The same turns and mirrors carry the whole set onto itself and the rows of a family onto each other. Which other rows belong to the same family as each row named below? List them in the order they appear above.
These 15 rows form 5 families of 3 rows each.
geme: [-0.64 -0.71  0.35 -2.08 -1.93 -0.24  0.13 -0.51  1.09 -1.56  0.28  0.33
  0.62 -0.95  1.68 -1.22 -0.96  0.14]
Vutot: [ 2.24 -1.66 -0.23 -1.95 -1.04 -2.73 -0.38 -0.44 -0.25 -3.60 -3.24 -1.91
 -1.24  1.39 -0.21 -2.07 -0.75  1.41]
Zumos: [ 3.75 -2.13  2.21  0.02 -0.29 -0.57  2.83  1.07  1.17 -0.72 -0.63 -1.58
 -1.41 -0.26 -1.20 -0.22  1.48  1.55]
Mevi: [ 0.73  0.29  0.19 -2.85 -0.28 -0.13  0.59 -0.25 -0.81 -3.83 -3.51 -1.41
 -0.83  1.63 -1.55 -2.58  1.20  0.88]
Kaga: [ 2.91 -1.17  2.08 -2.08 -2.22 -1.24  0.24  1.65  0.01 -3.36 -3.31 -1.12
 -0.52  0.62 -0.60 -2.72 -0.20  0.41]
Zeran: [ 1.52 -0.61  0.28 -0.93  1.49  0.44  2.95 -0.76  0.25 -1.47 -1.12 -1.80
 -1.64  0.87 -2.11 -0.38  2.71  1.93]
befas: [ 0.60 -0.01  3.83 -1.52 -2.25  0.65  1.05 -0.26  0.80 -0.08 -1.11 -0.07
  0.20 -1.59  0.05 -0.66 -0.64  0.09]
tenu: [ 2.37 -1.74  0.46  1.82  0.30 -0.24  3.28 -1.41  0.23 -1.00 -2.53 -2.91
 -0.50 -0.57 -1.44  0.00  0.95  0.37]
laka: [-1.28  1.27  1.76 -2.30 -0.26  1.55  1.36 -1.98 -0.08 -0.82 -1.52 -0.43
 -0.16 -0.37 -0.96 -0.75  0.84  0.65]
tivug: [-0.79  0.05  1.84 -1.91 -1.66 -0.65 -0.17 -2.55  0.38 -0.42 -1.42 -0.50
 -0.07 -0.98  0.78 -0.35 -1.81  0.75]
getum: [ 2.31 -2.18  0.37  0.12  0.69 -1.54  2.23 -1.55  1.09 -0.23 -0.12 -1.99
 -1.83 -0.07 -0.57  0.78  0.63  2.41]
galu: [ 1.94 -1.11  0.21  0.10 -1.21 -0.95  1.11 -0.73 -0.80 -3.44 -4.87 -2.68
  0.13  0.35 -1.05 -2.19 -0.36 -0.55]
Mada: [-0.20  0.08  1.80  0.39 -1.44  0.67  1.57 -2.39 -0.15 -0.76 -3.16 -1.69
  0.89 -1.54 -0.42 -0.61 -0.92 -0.93]
Kebeb: [ 1.60 -2.37 -0.63 -0.39  0.02 -0.76  2.14  0.12  1.71 -1.07  1.50 -0.80
 -0.69 -0.42  0.70 -0.07  0.96  1.43]
dom: [ 1.89 -2.19 -1.30 -1.89 -1.19 -1.81  0.23  1.15  0.72 -3.86 -0.93 -0.88
 -0.41  0.92  0.82 -2.36  0.04  0.80]

Same family as tivug: Vutot, getum
Same family as Zeran: Mevi, laka
Same family as dom: geme, Kebeb

